In the rows, zero is written as 128.
Y: rows in a few groups, each row roughly a mix of its group's directions
Y (128 x 12)
[[133 161 104  99 150 104 108 114 127 154 169 123]
 [116 153 132 134  96 153 105  91 151 167 122 142]
 [141  97 145 155 116 135 149 151 132 113  79 154]
 [155 135 123 135 102 152 124  84 169 114 104 137]
 [107 140 122  84 165 108 101  96 125 113 121 113]
 [146 150 115 126  87 123 169 102 145 118 155 151]
 [111 102 147 112 139 184 122 112 149 148 148 113]
 [130 168 143 150 104 151 103 177 118 134 127 132]
 [ 95 136 101 128 127 134  82 145 140 112 167 109]
 [129 119 162 171 108 168 145 132 118 141  97 128]
 [160 116 131 139 117 158 133 111 157 173 106 152]
 [124 139  92 110 140 112  90 118 139 154 174 122]
 [164 152 126 124 103 143 162 156 131 110 163 109]
 [115 131 122 123 123 155 147  68 137 143  96 146]
 [106  99 137 112 125 154 122 105 153 177 138 105]
 [ 85 129 103 132 122 124  83 136 148 118 158 104]
 [131 142 119 135 102 182  95 103 140 155 129 138]
 [122  91 147 116 174 107 112 140 144 145  94 119]
 [155 111 161 122 128 127 174 107 118 141  89 142]
 [111 141 110 125  93 120 151 102 132 131 186 131]
 [103 155 114 130 106  95 176 137  95 131 133 123]
 [137 100 154 137 148 150 113 151 138 114  79 102]
 [141  99 134 106 139  93 163 113 120 126 169 105]
 [132 128 168 154 117 166 157 131 107 135  91 127]
 [137 164  93 111 136 108 102 103 128 154 160 145]
 [116 139 122 141 126 173  77 125 139 110 103 149]
 [125 134 125 106 145 108 119  68 153 148 111 148]
 [162 118 119 120 146 183 111 115 150 117 120 156]
 [119 116 124 132 136 140 107  80 154 149  84 146]
 [136 123 109 164 160 135 166 131 132  97  97 148]
 [126 140 110 130  84 148 155 117 124 140 180 135]
 [144 109 131 126 148  89 155 167  97 114 144 107]
 [143 152 128 149 125 175 105 165 121 127  98 146]
 [139 133  82 150 154 109 147 124 152 140 138 169]
 [153 141 110 117  96 143 142  81 162 122 128 150]
 [118 163 123 102 142 143 102  81 123 145 146 103]
 [122 157 129 127  95 177 121 100 154 154 128 139]
 [128 130  99 154 117  89 123 143 109  80 108 138]
 [121 150 163 126 107 114 121 133 108 105  85  92]
 [133  97 148 157 108 151 153 160 119 112  92 142]
 [133 162 112  72 161 114 118 118 109 124 141 121]
 [117 179 124 117 116 111 149  91 104 112 151 139]
 [ 94 125  84 108 152 131 114 143 158 112 158 125]
 [127  97 122 117 147 182 119 112 158 109 108 114]
 [152 116 142 134 152 127 187 129 125 135  97 151]
 [111 112 139 105 144 175 124 126 161 168 144 120]
 [134 139 121 126 101 176 106  94 152 159 141 136]
 [151 130 130 120 134 184 112  96 144 117 123 161]
 [126 109  97 156 164 123 170 142 145 115 117 155]
 [155 118 121 125 140 101 144 176 100 114 162 115]
 [140 121 148 146 119 162 130 152  81 118 100 100]
 [154 118  97 112 143 184 136 136 147 104 131 141]
 [124 135 123 153  94 149 134  92 140 172 156 140]
 [141 123 174  86 101 143 123 108 108 117 106 117]
 [112 134 154 125  95 117  82 138 125 146 167 110]
 [126 116  82 154 158 123 148 154 150 131 128 162]
 [144 145  85  86 131 114 107 112 148 114 157 132]
 [ 91 146 124 135 127 132  85 120 152 113 166 102]
 [115 121  67 125 145 129 111 133 152 123 158 150]
 [121 132 122 133 120 162 108  81 151 154  96 149]
 [126 137 113 158 123  72 142 105 118  91 121 126]
 [110 131 126 129 127 170 136  82 138 131  82 141]
 [110 108 172 154 123 160 153 126 112 147  98 119]
 [ 92 113 115 115 152 122  85  98 116 130  98 146]
 [135 125 128 131 107 151 151 181  99  93 138 118]
 [156 109 126 125 145 188 102 109 135 113 123 143]
 [164 132 167 112  96 145 120 116  99 127  96 140]
 [ 99  97 129 123 143 115 114  88 145 169 114 148]
 [131 120 156  88 122 161 120 125 136 179 143 121]
 [115 148 128 130  94 158  99 101 162 163 136 130]
 [117 153 147 141 115  76 115 144 131  85 137 139]
 [ 92 143  94 140 135 100 101 137 159 109 155 123]
 [ 93 143  92 138 155 120 116 128 164 116 164 119]
 [148 136 115 113  94 160 158 151 126 109 167 112]
 [129 164 122 142 133  87 132 137 128  75 111 140]
 [127 107  85  87 129 104 127 116 146 122 147 162]
 [122 114 135 122 126 157 138 174 110 135 163  88]
 [ 94 133  92 121 123  82 164 106 121 128 117 135]
 [138 139 106 155 162 120 162 143 146 108 103 164]
 [116 110 176 119 116 132 133  86 125 140 152  95]
 [137 142 129 128 115 120 129 191 124 123 167 105]
 [114 121  68 145 166 140 141 126 145 132 149 125]
 [140 123 137 130 142  88 127 185 116 108 151 113]
 [135 111 131 126 156  83 151 151  93  95 132 124]
 [121 150 104 132  98 167 112 105 154 164 121 142]
 [166 143 117 134 101 131 134  91 176 117 120 142]
 [103 129 133 126 136 122 141  73 136 125  83 151]
 [133 119 144 128 151  72 148 167 112 107 131 120]
 [133 108 136 132 156  82 143 158  93 101 124 118]
 [145 124 141 123 129 186 118 161 159 121 137 106]
 [117 157 128 129  91 167 114  92 146 156 135 139]
 [115 160 126 131  91 157 115  93 146 161 130 145]
 [133 132 128 128 113 124 144 170  95 121 173  94]
 [121 126 108 160 166 123 164 144 156 112 109 153]
 [112  99 165 143 112 137 142 123 117 147  93  87]
 [141 125 123 149 167 145 174 141 140 114 102 157]
 [101 118 126 125 159  87 101  94 139 151 113 146]
 [120 158 109  83 121 146 128  95 118 110 160 111]
 [129 141 127 133 102 167 106 105 159 175 122 129]
 [102 131  75 146 160 132 133 156 155 139 120 119]
 [132 116 168 168 118 150 153 144 117 131  88 130]
 [133 145 163 144 112 129 131 148 102 134  78  97]
 [ 86 136 123 119 127 106 147 115  92 153 165 146]
 [102 137 118 127 122 144 137  78 149 142  84 147]
 [155 103 129 151 135 116 125 189 135 115 106 136]
 [ 98 154 116  91 153 112 104  91 107 120 139 120]
 [126 141 161 114  97 139  86 126 116 155 155 103]
 [131 166 142  90 127 155  97 126 148 162 141 121]
 [125 127 107 148 137  75 164 126 118  97 107 125]
 [127 137 154 120  96 130  94 108 112 162 153  94]
 [103 112 156 163  99 148 164 141 100 118 117 133]
 [177 151 104 128 111 125 119 109 170 111 123 144]
 [143 121 114 121 139  97 142 177 108 103 164 117]
 [122 119 160  98 126 176 118 118 138 166 137 107]
 [108 109 147 110 135 172 124 114 157 168 129 107]
 [143 132 167 166 136 131 145 146 113 137  80 139]
 [137 126 157 100 138 158 136 102 157 172 144 141]
 [140 101  99 155 151 116 168 136 133 117 117 167]
 [142 113 122 128 137 190 107  96 140 128 108 140]
 [159 123 131 122 128 123 166 121 119 160  76 144]
 [138 104 126 132 164  84 148 158 102 106 111 124]
 [102 159 128 147 118 123  78 139 137 104 158 110]
 [154 132 102 112 150 101  97 142 162 146 159 114]
 [108 136  98 131 122  66 135 106 119 145 123 150]
 [ 74 115 147 126 146  93 143 134  93 125 136 125]
 [112 119 117 127 136 150 112  74 150 130  89 150]
 [151 116 137 136 137 105 128 188 113 133 148  99]
 [107 104 159 123  92 140  89 150 109 119 138 103]]
which group is each row in? (one row of each group first)
[152 116  96 116 151 133 164 129 136 124  98 171] | M
[113 150 123  89 151 137 110  90 121 156 153 105] | B
[123 149 134 133 103 167 113  93 153 165 112 141] | D

[148 116  99 152  86 134 123 115 172 127 146 147] | B
[139 145 147 151 130 155  78 161 131 122 105 146] | D
[161 104 137 121 133 123 174 126 119 139  97 166] | M
[100 113 128 127 145  96 114  85 146 168 127 146] | B
[103 147 135 142 135 143  99 146 148 101  79 148] | D
[132 123 161 108 134 174 120 118 137 159 169 127] | M
[141 128 145 153 110 156 148 179 110 108 134 102] | B
[111 143 138 163 106 129 132 111 136 155 177 101] | B
[144 123 122 132 118  97 148 157  91  94  90 136] | M
[120 143 102 129 157  98 144 128 170 108 138 166] | M
[150  92 107 119 161 159 117 140 167 121 106 125] | D
